In the rows, zero is written as 128.
Rotation paths and how fast each direction turns (degrees each step)
Each turn is a multiple of 5 degrees from 10 to 175, or 0.
Each row of a path follows its step; steps can be skipped.

step 1: [136 125 133 133 131 122 137 133 128 132 142 129 116 137 132 146 129 112
 118 121 128 144 134 121 141 116 118 127 131 139 141 118 121 122 126 137
 120 138 130 111 136 135 131 117 126 122 134 124 142 116 129 120 136 130
 120 116]
step 2: [121 107 128 126 119 135 143 124 126 129 130 121 128 137 112 130 139 125
 125 129 122 139 122 125 138 143 136 126 127 145 119 132 135 137 147 140
 128 127 135 121 131 123 128 127 109 134 131 120 133 121 127 109 136 135
 120 118]
step 3: [136 123 126 140 134 124 132 139 123 139 135 127 124 139 110 112 133 121
 133 129 116 133 131 130 134 136 113 100 127 121 132 135 123 142 136 131
 119 120 130 132 125 128 125 127 123 121 123 113 110 126 128 119 121 128
 139 120]
step 4: [130 128 142 133 119 128 119 123 125 135 142 129 115 134 124 118 132 130
 119 118 140 132 137 121 138 118 113 125 132 119 132 126 112 142 138 132
 131 130 121 121 138 140 129 111 129 143 120 111 128 128 139 140 129 137
 119 125]
step 6: [122 126 137 134 122 131 133 141 130 130 131 125 135 132 116 118 112 130
 137 131 123 128 129 114 132 135 125 124 132 131 149 145 124 122 125 141
 120 118 122 126 114 127 122 139 116 128 138 114 131 129 142 112 124 131
 113 115]
step 11: [119 129 117 132 118 123 127 139 135 134 114 121 128 138 123 126 130 132
 119 131 119 133 130 123 129 120 124 125 145 117 129 130 124 151 136 137
 136 110 141 159 124 123 130 124 124 135 131 127 127 114 125 125 133 134
 132 124]
step 12: [137 139 114 144 124 125 119 136 129 139 132 127 131 137 121 128 125 125
 120 124 141 133 136 128 152 113 125 130 128 132 135 132 125 134 109 130
 135 125 128 132 122 136 114 116 116 129 127 132 131 122 132 139 115 135
 134 107]
step 21: [124 120 120 126 127 120 127 129 123 141 132 126 140 116 114 124 124 141
 132 119 133 111 119 136 145 129 132 124 125 130 128 137 127 119 121 130
 122 123 133 120 116 138 125 116 135 143 125  99 123 130 141 131 120 119
 120 128]
Speeds:
[131 132 129 127 127 128 131 127 129 129 129 129 129 132 124 128 128 128
 128 130 127 124 127 124 127 125 129 132 129 136 124 127 128 127 127 128
 129 131 131 126 128 126 124 127 129 126 131 124 127 129 129 128 129 129
 128 130] -> 95
[133 130 130 130 125 129 129 130 128 129 129 124 130 125 125 127 128 128
 127 131 126 127 125 129 125 130 130 130 131 126 133 129 132 131 128 127
 127 132 129 132 131 128 125 131 129 129 128 130 126 126 125 126 126 128
 129 126] -> 125
[125 130 127 125 128 128 131 128 126 128 127 125 128 127 131 132 125 128
 125 130 128 133 128 127 128 127 126 127 129 126 131 129 127 127 126 129
 128 131 126 126 128 125 125 131 128 131 128 126 126 131 128 126 132 133
 130 132] -> 80
[131 126 126 128 126 126 129 132 131 125 130 125 126 124 125 125 126 128
 129 127 126 126 129 126 131 126 130 126 127 128 125 132 128 126 127 126
 130 128 123 126 125 125 126 127 125 128 127 131 126 130 127 128 130 127
 131 127] -> 115
[128 130 128 125 129 129 127 131 127 129 130 129 129 129 127 128 124 125
 127 129 130 121 132 134 129 131 127 128 127 127 127 131 123 130 129 128
 130 129 127 129 126 128 125 131 128 131 129 127 130 128 127 131 130 130
 126 127] -> 45
